Each path below is one point turned by a fixed rotation once a step. After each direction that follows a path, write how fast that rotation turns it, in degrees per step (0 if it stays still).
Each turn is a multiple of 5 degrees from 10 to 175, or 0.
Each row of a path follows its step; steps can be skipped.
Rotation 1:
step 0: -47 37 116 344 -66 -129 -71 -139 85 -88 385 34 -2 63 27 -36 -7 144 -75
 129 -184 88 56 -212 -51 -55 -71 118 -64 -123 -384 -1 -128 -178 -34 128
 305 -80 -189 -233 0 -284 149 35 -219 171 -76 119 227 38 -20 124 49 -297
step 1: -163 -109 -193 -45 -134 -270 5 110 -231 183 244 90 -99 259 61 -63 -75 98
 79 -28 26 -10 61 174 -56 -99 61 -197 -273 128 -218 15 -106 105 1 85
 -382 -142 -189 -54 116 -135 45 -45 -275 89 84 -142 55 20 254 315 -69
 233
step 4: 172 -258 325 -212 -78 142 211 -52 -30 -181 194 40 2 79 -7 82 98 28 -21
 -74 -95 115 -35 30 162 -248 45 -180 -95 -127 -23 -151 -133 -283 -105
 -191 -195 -111 47 181 29 -241 52 -318 -17 430 -186 23 -8 -31 143 21 128
 -103
step 5: -84 156 -55 85 211 -12 8 143 -18 -143 169 239 232 -346 -13 -168 137 -209
 -101 32 418 83 -152 136 41 -144 275 -4 47 34 -129 -25 48 -83 -239 147
 -261 -172 22 -171 -66 -240 137 -222 23 -1 192 -7 19 -10 -8 153 176 26
step 6: -125 317 -40 -204 234 50 -14 232 84 27 -29 -65 -223 246 -204 -30 4 51 8
 -227 154 -127 -37 21 164 -141 117 -211 -146 168 -221 -75 212 185 -212
 -47 17 -64 235 -15 -149 152 144 143 -294 18 84 89 35 -94 -369 -96 59
 -25
step 10: -324 -28 123 -64 165 -73 114 97 -4 36 -243 -96 -21 -31 154 7 29 -11 219
 -255 94 -125 -37 238 19 79 208 102 37 118 140 415 65 136 379 280 -190
 94 50 57 -83 32 304 -6 -22 308 89 -125 13 27 -84 -153 -7 85
step 12: -53 -50 -63 212 -297 220 278 -30 -40 -72 295 111 124 -39 -32 -180 -37 73
 40 108 -13 244 -59 3 76 -105 131 -322 85 -21 -83 -192 -6 84 -110 85
 -142 82 -46 412 62 -257 152 52 72 169 203 197 270 31 249 -52 25 73
step 20: 83 118 83 80 178 99 281 135 -200 -79 166 -8 65 214 -67 -111 -248 -184
 131 134 -124 -100 -27 7 108 -103 6 -82 -47 -75 -284 -398 4 -251 -212
 -176 254 181 32 168 191 -4 23 -107 -117 271 71 15 175 -24 206 99 -168
 -165
step 21: -180 224 -32 61 -49 -280 -65 166 -51 103 83 -152 57 -9 388 -187 64 -158
 -218 24 126 -322 -269 269 169 -99 -52 150 -12 202 -108 -87 34 -256 26
 107 -309 188 -89 162 -91 -63 32 -186 4 29 269 -8 26 117 44 69 29 83
-4 -43 -55 -11 -1 8 48 9 -38 -6 -1 -31 47 -56 -19 -17 -46 -13 50 15 22
 -89 61 44 28 21 14 14 -18 -13 -13 9 12 3 17 -56 -36 -9 109 42 -55 -71
 -110 -30 56 64 37 107 16 -6 15 -18 12 -61
45
-10 54 -10 6 9 44 14 9 -18 61 18 -2 -67 -16 -26 14 -28 -36 -22 -2 83 -1
 59 130 71 26 23 46 28 29 -1 13 10 -24 17 -6 98 43 -94 15 0 56 -13 -26
 -9 24 -57 39 61 -89 -30 -35 7 40
100
39 -26 9 -35 -38 -10 18 35 -54 -25 71 15 48 -64 65 -50 -41 32 -73 54 35
 -5 19 -13 -6 -33 -52 -7 55 36 -20 -1 -30 -30 -39 -22 9 8 0 -58 65 -59
 30 -80 -90 33 1 44 11 36 19 -31 -93 84
90
72 -49 37 1 -34 28 75 -23 -34 -25 -16 53 25 -28 -28 61 26 29 25 -50 48
 -18 -21 -25 -14 3 -9 -22 83 -34 22 60 36 -40 -3 93 -35 -39 32 32 15 5
 67 -60 20 -6 -1 15 -61 -129 -53 -43 48 8
55
-44 -53 47 -40 -54 -17 -71 0 -30 10 -41 18 -22 39 13 -19 79 7 15 47 65
 -55 9 -49 -47 12 -17 35 -67 106 -66 -62 -41 -11 -35 47 6 85 19 -20 -26
 -57 -40 23 7 -24 -14 10 -5 -76 -47 -34 51 31
140
39 57 -50 105 -8 -35 23 -7 -15 -18 25 -44 -7 17 14 -29 -30 -12 -26 34 16
 57 24 -4 -16 -52 5 -72 -11 89 -35 23 -21 -37 21 66 -24 29 87 -3 -43 41
 -36 -90 46 24 -92 -62 -7 -3 20 71 52 20
90
40 26 -17 30 38 75 55 -39 42 65 -4 -39 102 37 60 -35 3 -59 39 -26 7 -27
 96 -17 -15 -22 -22 -28 -28 -64 17 -45 57 35 -59 43 1 70 -28 -84 -9 -59
 32 -6 -13 -56 -41 11 15 -6 -59 25 -12 -26
125
7 -33 10 -30 -46 -3 2 -42 -21 26 20 75 46 -13 -17 -24 5 64 -10 33 39 55
 85 -3 14 -22 35 -38 12 -35 -70 24 -31 -36 -15 -76 -21 6 -39 17 70 -19
 -7 45 94 11 0 -120 71 -37 -24 42 -23 -86
95
Rotation 2:
step 0: 172 252 74 252 -8 -221 69 73 111 -101 -25 -132 294 -173 -142 -150 -67 39
 26 211 -75 -5 -163 -159 75 -92 -209 -127 -229 2 -33 -195 98 135 -255
 -392 -176 29 -44 -112 291 -88 21 -18 8 124 108 204 -378 -11 33 75 -141
 -27
step 1: 44 102 313 340 113 7 -179 -72 -439 237 126 135 72 2 5 -285 65 -139 44
 -52 38 -309 -153 68 64 38 37 142 52 162 61 -39 -63 -113 114 308 -146
 -48 -16 -162 -93 -36 -52 140 250 169 -300 -70 36 125 -180 -65 129 67
step 3: 193 -423 -7 149 53 25 -352 -131 -89 31 85 98 193 87 -31 185 -90 86 241
 -233 -154 -70 -32 -167 -126 -296 -65 51 -47 159 -179 -116 -61 -111 164
 20 8 -212 247 180 73 264 -92 97 8 -108 -226 -33 129 -65 -240 -177 -19
 -76
step 6: -123 52 181 372 33 95 179 -26 -122 113 168 -135 -57 3 109 -339 -116 -89
 94 -14 19 205 -171 236 -13 -33 -126 -256 -287 51 142 108 -2 26 96 156
 -189 215 103 49 53 74 -53 -70 112 59 454 178 -341 -91 -80 -78 -55 34
step 7: 180 1 57 399 -83 -56 -121 57 -85 143 56 147 -141 96 -190 306 198 84 239
 110 -22 -330 108 -59 110 97 -343 -90 13 -72 104 -235 -39 -45 141 -108
 29 73 -118 29 -169 -195 37 68 -11 30 -200 -231 -185 -45 -163 307 123
 155
step 12: -43 110 162 38 92 21 -174 94 -98 84 116 -27 -74 136 -51 65 -108 -133 -3
 -260 125 80 -43 179 71 332 -103 -436 -73 -47 -141 -98 -6 118 298 114
 239 -70 -91 14 168 55 -228 -246 199 -62 40 196 -243 260 -66 235 232 115
step 16: -61 23 129 -46 123 14 -132 294 -341 100 67 -298 -130 39 108 -85 155 208
 251 -167 -185 142 -19 -140 24 224 59 224 -67 -239 -269 -227 94 -58 5
 -165 249 51 -39 52 283 105 -180 17 -81 25 -47 44 175 67 -154 -239 -47
 -199
step 22: 18 153 166 182 147 77 153 -287 -68 -113 15 -135 -321 -325 0 155 126 -212
 -40 -11 -157 7 -14 -161 -133 142 -120 11 -169 -89 -136 -62 166 -357 -2
 -64 155 -139 -51 190 -49 266 -30 229 -119 214 -212 35 25 -33 -73 -317
 78 -118
step 24: -83 -54 -110 -32 -243 216 -99 -354 9 199 -67 -199 -119 -99 219 -81 34
 -218 69 -161 115 -125 -12 115 -280 247 1 192 133 -113 114 -67 0 -350
 236 228 -235 -186 179 281 26 -86 -107 24 78 40 -92 -115 120 -138 22 130
 -15 156
79 62 -2 -49 46 -41 -11 27 -46 4 -31 12 -46 -24 43 2 -40 -125 105 -8 87
 -25 -69 41 1 34 -51 23 -50 -62 -26 36 18 -17 -32 -10 31 -8 37 23 -3 21
 -40 -68 -11 -38 2 6 49 -58 17 -40 -15 26
175
-19 8 -7 21 15 19 107 32 -5 49 -1 -25 54 7 -13 11 88 -17 32 -14 -25 16
 12 11 -74 -5 -74 -49 5 31 50 -4 29 -52 -54 42 27 -56 36 74 -48 1 78 -2
 6 -124 12 -23 -2 57 -35 -7 -35 73
20
47 50 79 24 26 -45 89 41 28 14 20 63 42 12 -13 -2 1 6 1 -35 -43 -46 26
 41 2 -28 11 0 51 -38 30 9 18 20 -13 27 -7 31 -16 18 -25 2 -38 62 -126
 47 -99 63 69 -23 -80 -38 -17 -50
55
-68 16 -44 2 9 -71 4 -11 -27 -61 13 36 10 2 45 -38 95 6 13 32 3 25 -53
 20 -53 27 45 -72 6 31 -9 -6 -10 159 -20 45 23 -16 -18 -21 -22 -9 -79 -3
 -24 -40 64 66 -44 -44 1 -11 -52 -15
170
Rotation 3:
step 1: 221 164 -187 -181 -153 136 -205 171 61 -168 114 255 308 6 181 -108 16
 259 42 -89 -93 -55 -37 -114 -156 -88 -107 -70 -112 -146 -39 4 31 19 220
 61 92 -145 70 -12 190 -163 -161 -59 -23 249 -349 -211 -3 153 90 185 87
 -110
step 3: 149 -11 43 -36 -139 22 74 -15 169 178 120 -147 -160 -7 140 -112 -112 166
 378 8 -26 -381 -23 118 115 -30 259 244 -223 33 -15 64 41 22 3 122 166
 -320 146 44 162 44 190 9 -195 39 -162 -32 -175 -5 47 256 -184 -137
step 4: 26 -261 -91 -124 -135 -25 20 -13 16 238 68 -71 -41 13 96 200 74 -36 -94
 -178 -113 105 -195 -231 -43 41 -348 145 175 87 86 43 -148 -261 98 83
 -110 -253 24 9 -337 147 -157 -42 -274 90 37 -186 254 151 54 -12 23 232
step 9: -202 -214 181 89 -155 -127 158 61 240 202 -119 -42 27 150 -194 4 -210
 204 189 -110 119 108 87 93 134 20 -148 -181 552 -161 -118 -31 -179 -156
 -123 -54 52 17 37 -28 -96 79 -61 140 -125 47 -67 -134 110 126 -31 -21
 77 139
step 10: -140 290 -155 -68 -160 179 -80 38 -145 36 -93 -87 -140 -179 -153 11 -5
 -38 -74 266 -24 -265 83 -42 277 -9 36 245 -43 64 -262 59 34 79 -116 2
 -115 -294 -61 -145 -80 137 25 342 367 14 85 -244 19 3 -28 39 26 3
step 15: 26 231 -98 31 128 154 17 14 -199 -33 273 97 -179 253 22 -256 -56 66 175
 59 -33 37 -8 -111 57 -168 -76 312 72 95 -73 -84 -20 321 82 -243 0 30
 269 166 -66 84 -87 241 326 149 -10 -71 -28 293 19 -170 -47 -32
step 16: -8 58 22 207 7 134 193 -167 -70 -38 -291 -38 -126 22 -43 -3 -74 72 238
 -132 301 -12 71 120 -17 -3 -98 -213 -155 176 -64 144 16 -1 120 124 5
 -52 -217 77 -204 -280 -120 68 -299 91 316 -11 -81 -106 -73 -313 126 215
step 23: -131 144 376 35 101 -46 -132 -149 -82 79 -117 97 -209 -119 -84 -5 27
 -169 -142 -166 -252 112 269 -66 -132 7 -60 -186 183 125 -78 -114 70
 -233 6 98 -140 201 111 10 -279 41 -75 -43 -79 -315 272 22 -11 -48 184
 54 -15 222
step 24: -73 135 10 32 223 -187 21 -59 -39 32 19 80 53 -159 -107 -189 48 135 -161
 178 -37 -427 165 152 -45 -234 328 82 -80 -111 215 74 201 -44 -121 158
 105 77 -171 -187 42 -126 272 -128 83 239 -46 77 136 179 -6 158 -6 -122
-26 -1 31 -69 13 -76 -5 8 -12 9 45 20 -18 43 67 -9 20 -42 -18 89 52 43
 -106 -42 -25 -45 2 -10 -66 28 -19 3 49 9 -17 4 0 -30 21 121 1 75 -65 24
 -51 -10 25 -54 60 19 10 10 -13 -62
100
-51 74 -106 -16 -17 10 45 20 -18 -38 17 -32 59 -7 63 2 9 54 6 15 -13 -5
 -30 -30 -7 -87 39 -39 38 4 43 62 -58 13 22 90 42 -28 -38 -35 -60 54 -46
 -34 62 56 62 5 46 -42 -6 -6 19 56
125
-80 -13 -53 -48 -69 -79 -30 14 7 38 52 69 -62 -74 -8 -10 0 29 27 45 32
 13 -47 20 50 35 -1 -4 83 58 0 -64 75 -68 -5 46 -32 61 -17 -32 2 -28 51
 42 31 12 -14 48 33 -34 -41 41 -6 34
20
60 -19 33 -17 -19 -5 6 28 -35 -99 10 32 -73 8 74 -12 18 -22 33 4 21 4
 -54 -37 131 18 -37 11 -51 -7 27 -26 -31 -44 59 14 105 -18 35 -25 -25
 -30 -6 -36 -14 25 2 59 -69 73 -21 -27 56 35
25
-37 -29 -16 -2 -13 -49 -24 20 34 13 -43 22 -87 -7 -5 -17 51 41 -23 -59
 18 -32 -28 75 -27 -11 -35 87 51 27 37 77 -21 21 -10 10 19 -55 -18 16 38
 26 -66 69 10 -40 73 -45 -115 43 12 -35 -52 58
60
-22 -1 81 -60 48 -71 -32 -51 -77 -61 61 -6 12 27 56 -101 -43 25 18 -44
 -50 -7 -18 11 -2 -37 -21 -28 43 27 -32 29 1 78 3 -46 -60 36 -85 -31 7
 -56 64 -21 -14 -11 29 -49 -9 4 5 -34 47 41
45
Rotation 4:
step 0: -270 35 -250 162 -84 64 -108 68 62 55 -19 -76 82 30 -150 -158 -118 257
 92 -135 54 172 -131 33 52 -126 -119 -8 2 -113 -56 98 -27 -153 168 204
 -224 0 152 69 167 72 84 -66 -308 -164 -46 256 -236 -269 -315 -51 -65
 238
step 4: -142 -318 71 246 10 195 23 1 40 14 -94 316 103 198 -147 17 81 -135 -189
 -12 50 23 172 -75 -210 -186 72 -181 179 144 45 -327 214 -50 -126 -59 51
 1 -38 -19 152 -181 203 -151 -12 -66 -39 208 143 -274 -89 187 59 -77
step 5: -106 -166 199 268 -1 0 133 37 -88 -122 112 -84 -204 239 -136 10 -114 266
 78 -108 -205 12 320 -315 -315 -120 -42 -2 -392 -23 35 -132 -207 54 117
 -87 10 -38 23 -37 -1 -73 169 53 161 -151 -93 -25 6 67 68 -24 -148 -79
step 7: -5 -40 -56 297 69 -38 -357 15 171 -98 -23 -150 -183 64 123 -86 -85 13
 228 -115 -102 -95 187 -34 251 -264 -119 -218 -49 -78 -55 215 -99 1 -331
 150 -22 -212 -22 -129 -100 -101 -129 -22 106 -30 -177 92 37 7 -51 208
 -316 75
step 9: 319 -24 66 81 -227 -208 -259 -76 166 -62 -108 -163 -95 194 -201 72 -149
 -43 3 -144 171 179 24 -167 31 32 -11 -74 81 38 -24 86 334 -54 -94 -142
 39 109 -240 26 -270 -212 90 292 -62 20 17 -62 -244 79 204 -23 -120 -22
step 10: -173 -152 -92 202 170 354 -189 -68 -49 156 10 -50 50 34 -300 -59 175 170
 101 -312 124 -90 -65 74 127 188 141 -74 5 222 -182 28 184 -98 42 -36
 -92 257 -74 105 100 -125 54 62 100 51 160 11 -287 23 -190 -204 -121 -42
step 16: 1 -77 88 44 -207 223 -36 -168 -113 117 4 -42 6 -31 -223 -167 16 -99 31
 -217 49 212 -35 185 -183 -35 7 45 232 -192 -44 26 281 129 -77 -119 25
 143 43 153 -56 -28 90 -292 -191 -293 233 332 117 31 263 98 11 127
step 17: -110 -171 -165 243 -17 118 -126 22 -207 -53 56 -289 -108 153 -169 -78
 -128 108 154 30 -87 59 152 -123 -101 -56 -75 -116 192 -293 -136 -162
 -26 68 -64 168 23 -41 -63 -167 83 2 -191 397 0 -287 175 183 -218 -51
 -17 155 3 -27
step 20: -185 -86 96 79 172 -44 -98 224 20 -113 175 -109 122 25 139 -212 9 139
 167 -256 61 -181 -74 -104 -338 22 231 -60 -26 286 -97 -81 78 116 -75
 -63 -168 142 19 -27 140 -123 64 -327 189 -92 104 -206 -94 -106 -34 128
 -135 241
48 -1 23 129 57 28 -48 7 17 -14 67 14 94 -13 -30 24 64 6 -12 38 -12 76
 -13 -19 -12 70 10 32 6 -86 56 57 37 6 -59 14 36 61 -39 22 -51 13 -17
 -14 -23 -32 -19 -68 12 25 -36 10 62 -8
55
-15 -60 26 -63 6 -4 -40 -72 20 -67 16 -24 -51 80 10 -3 6 23 4 56 -38 101
 -7 -9 -28 9 75 13 9 6 -20 -2 -25 -68 -80 44 -78 -40 53 -24 -33 41 2 103
 -65 60 -13 2 16 -8 -35 10 19 -29
175
-19 -32 90 17 7 29 -8 7 67 118 44 49 3 2 8 36 31 -40 3 -55 -54 30 20 -36
 2 -110 -8 -34 -43 -3 2 -22 -6 -13 18 -9 -20 -44 -74 24 -23 -39 -47 12
 -86 51 -16 36 -87 74 -25 -30 -22 15
10
43 -20 107 15 10 -16 -38 52 -19 -25 27 -45 -64 -51 -37 -47 -34 -32 -8 44
 9 -39 27 -55 -19 46 -24 4 -35 -4 -58 24 69 28 -4 84 12 -94 52 -19 -7 7
 9 -17 -9 -6 -36 -52 18 96 78 -49 -64 8
175
34 -37 -14 -20 14 51 -25 6 9 15 56 31 -62 41 30 -3 -28 -31 -31 -87 52 19
 -64 -5 -34 50 -50 51 -41 -4 14 -28 27 1 -36 -17 52 -82 25 42 -16 20 -10
 -30 37 -43 43 28 -68 -52 -12 -9 21 -160
60
-69 -78 18 -31 90 -63 -5 -7 -39 -38 15 -50 9 24 22 -48 37 -76 -48 6 -16
 -7 29 -38 -49 10 32 1 20 -61 7 -66 -85 39 57 -10 27 26 -26 25 23 -45
 -128 16 64 -17 -42 -46 -13 -32 14 -10 -22 -15
115
-25 -8 -28 -71 -16 -7 -6 -40 107 2 -64 47 2 -33 47 12 10 -50 -26 8 -40
 34 72 18 -22 55 -7 25 52 -8 -24 -9 97 -1 37 -15 -26 -24 -20 84 -34 -37
 -2 -23 -3 -24 -25 18 54 33 110 26 108 -8
145
Rotation 5:
step 4: -218 33 44 -120 213 68 -67 260 153 -42 -66 -17 29 -114 6 -248 -19 170
 136 -48 -167 -123 92 -22 -83 -93 -40 308 72 55 -171 86 140 121 186 -124
 -51 261 -101 -160 -72 46 -301 -31 -333 -51 -113 3 -15 22 -203 -147 -124
 -6
step 5: -83 186 132 172 65 181 -9 -101 176 -224 -19 247 68 47 50 -24 -154 151 79
 -70 -147 -3 126 -254 -60 -270 14 262 170 -63 45 -55 150 -182 -2 -51 96
 -64 -101 -9 -264 138 148 -72 -219 -26 221 -265 -1 -129 -5 -3 172 41
step 6: -27 -41 -72 224 -21 -229 -32 117 -227 32 3 397 -141 4 2 198 -75 -92 21
 153 -98 66 211 28 -302 64 -112 96 13 -93 -89 -352 40 33 53 -102 -29 55
 66 -105 -256 -37 -91 -33 -186 -195 -1 -113 79 -39 -114 1 289 -63
step 9: 47 -17 -9 149 -11 -119 -29 83 -259 -170 -88 217 -154 1 292 111 74 -51
 172 -88 -11 -99 78 94 158 2 -28 204 103 27 86 -276 -136 -68 -163 -79
 -74 39 -83 -23 -119 175 -150 -94 146 -305 19 -191 66 233 -208 219 35
 -206
step 10: 106 -270 216 64 282 127 -197 -73 -421 -30 -38 107 217 -82 123 80 94 44
 215 12 66 24 20 178 0 334 5 39 89 63 13 25 166 -44 92 65 97 -5 -109 92
 -75 21 107 128 -188 21 -18 -89 -142 164 -281 33 -120 -38
step 11: 272 78 132 71 1 -1 103 -181 -175 -167 -78 5 168 215 -27 -66 -8 -43 -88
 -37 7 -36 -220 107 227 110 -336 222 78 -34 -77 56 112 -11 280 152 -195
 237 -34 93 -43 121 -43 -39 -180 122 -134 -256 205 13 24 -56 -3 -62
step 13: 73 -170 89 148 220 -31 -125 -136 -334 -294 -106 -98 -59 -16 156 45 277
 -96 136 103 22 -89 61 -165 -172 232 -99 91 163 9 -80 273 82 -100 85 120
 75 -136 -71 -145 -151 -103 -74 -48 -24 120 104 220 -63 -81 36 180 96
 -184
step 17: 69 -256 -3 95 162 -117 199 93 -52 14 -225 48 190 85 41 38 -36 192 -10
 246 17 -145 179 178 -189 -48 -10 92 29 188 150 133 -64 184 82 -248 6
 167 -16 -41 -77 -125 -120 276 55 112 46 -198 97 -231 9 -52 275 -134
step 18: -85 7 -141 -231 -48 91 96 147 -68 55 -65 -165 210 -22 -46 151 -90 118 85
 -48 135 18 -39 68 -72 109 -284 -19 150 -207 186 239 105 144 -101 -212
 -61 233 14 -83 -260 176 128 -157 -42 -74 252 -220 -162 -137 106 -59 141
 -107
-6 53 16 -119 46 -9 -48 -3 -64 -28 -8 -9 -74 16 -8 23 -62 -83 3 -4 21 39
 -26 -2 -16 -11 13 -60 56 74 -79 -20 -42 18 4 -97 44 6 -44 -18 -58 20 15
 68 -21 12 -48 32 -19 29 26 74 6 0
115
-36 -12 -43 79 18 5 -5 -12 -23 -29 127 -5 -9 -113 11 46 40 -60 -8 -15 69
 17 -1 4 -28 42 19 26 25 76 9 -9 -21 37 -17 -21 -6 -69 97 22 -54 -36 -73
 12 -6 40 8 42 38 30 -69 -24 8 -10
110
-26 -14 109 46 16 -68 -19 -23 42 -102 -23 -1 -34 3 25 -26 24 -80 21 -14
 11 -38 83 -20 34 -40 42 50 -20 16 27 39 15 -6 -111 -108 -57 -10 -9 -15
 70 -13 56 -7 -21 -15 -2 24 29 -32 14 -3 5 18
95
-25 22 10 -47 54 27 -51 -30 29 -4 74 75 -17 4 27 -72 10 -8 -19 38 -59 25
 26 -13 -62 -31 4 72 -33 -32 44 -95 -25 24 4 22 -18 25 94 8 27 84 30 0
 -79 -40 -27 -20 -75 84 -3 11 35 -5
20
43 -35 -2 -4 -13 38 -81 -32 8 -18 14 -54 100 -16 35 10 13 -30 99 -6 9
 -13 -21 -65 -29 -63 -19 -71 64 -19 47 37 77 58 -7 27 29 -81 17 -22 -41
 64 53 -15 -25 -19 -16 9 -56 -43 -12 11 -28 75
135
